[[140 150 116 141 127 131 106 114 134 125 106 110]
 [118 153 141 125 134 140 130 141 145 138 150 134]
 [138 149 117 140 121 120 149 128 128 142 113 140]
 [139 147 112 138 121 115 143 133 146 134 150 128]
 [118 112 139 116 125 136 104 136 142 123 111 108]
 [119 107 139 117 129 134 106 134 134 124 106 111]
 [134 149 114 135 129 116 149 132 142 123 112 108]
 [119 107 141 121 113 136 148 116 134 125 106 111]]
=>
[[140 118 138 139 118 119 134 119]
 [150 153 149 147 112 107 149 107]
 [116 141 117 112 139 139 114 141]
 [141 125 140 138 116 117 135 121]
 [127 134 121 121 125 129 129 113]
 [131 140 120 115 136 134 116 136]
 [106 130 149 143 104 106 149 148]
 [114 141 128 133 136 134 132 116]
 [134 145 128 146 142 134 142 134]
 [125 138 142 134 123 124 123 125]
 [106 150 113 150 111 106 112 106]
 [110 134 140 128 108 111 108 111]]

[[138 140 113 129 125 123 142 135 129 132 136 145 151 152 134 155]
 [103 109 104 155 138 120 131 123 123 117 132 137 142 140 112 120]
 [134 134 140 114 147 132 141 119 126 141 141 147 145 120 140 128]
 [128 125 107 125 129 122 139 114 149 136 121 139 147 135 129 123]
 [113 123 129 146 109 123 113 116 132 134 111 140 109 134 134 140]]
=>
[[138 103 134 128 113]
 [140 109 134 125 123]
 [113 104 140 107 129]
 [129 155 114 125 146]
 [125 138 147 129 109]
 [123 120 132 122 123]
 [142 131 141 139 113]
 [135 123 119 114 116]
 [129 123 126 149 132]
 [132 117 141 136 134]
 [136 132 141 121 111]
 [145 137 147 139 140]
 [151 142 145 147 109]
 [152 140 120 135 134]
 [134 112 140 129 134]
 [155 120 128 123 140]]

[[110 123]
 [130 148]
 [138 154]
 [122 113]]
=>
[[110 130 138 122]
 [123 148 154 113]]

[[130 145 128 131 134 128 118 134 116 125 115 128]
 [127 127 126 128 127 130 129 127 126 124 127 128]
 [128 131 140 125 112 134 137 129 130 129 137 127]
 [128 127 140 126 109 137 138 128 127 133 134 132]
 [128 123 132 137 133 125 130 126 119 113 133 131]
 [130 122 119 115 126 125 129 125 148 142 128 129]
 [131 126 144 125 105 137 138 131 129 131 133 131]
 [130 127 127 129 128 131 127 130 130 128 129 127]]
=>
[[130 127 128 128 128 130 131 130]
 [145 127 131 127 123 122 126 127]
 [128 126 140 140 132 119 144 127]
 [131 128 125 126 137 115 125 129]
 [134 127 112 109 133 126 105 128]
 [128 130 134 137 125 125 137 131]
 [118 129 137 138 130 129 138 127]
 [134 127 129 128 126 125 131 130]
 [116 126 130 127 119 148 129 130]
 [125 124 129 133 113 142 131 128]
 [115 127 137 134 133 128 133 129]
 [128 128 127 132 131 129 131 127]]

[[130 115]
 [117 130]
 [134 117]
 [127 136]
 [122 139]
 [149 127]
 [136 114]
 [151 134]]
=>
[[130 117 134 127 122 149 136 151]
 [115 130 117 136 139 127 114 134]]

[[111 108 121 115 137 149 140]
 [140 113 154 142 123 128 123]
 [129 111 140 122 121 119 121]]
=>
[[111 140 129]
 [108 113 111]
 [121 154 140]
 [115 142 122]
 [137 123 121]
 [149 128 119]
 [140 123 121]]
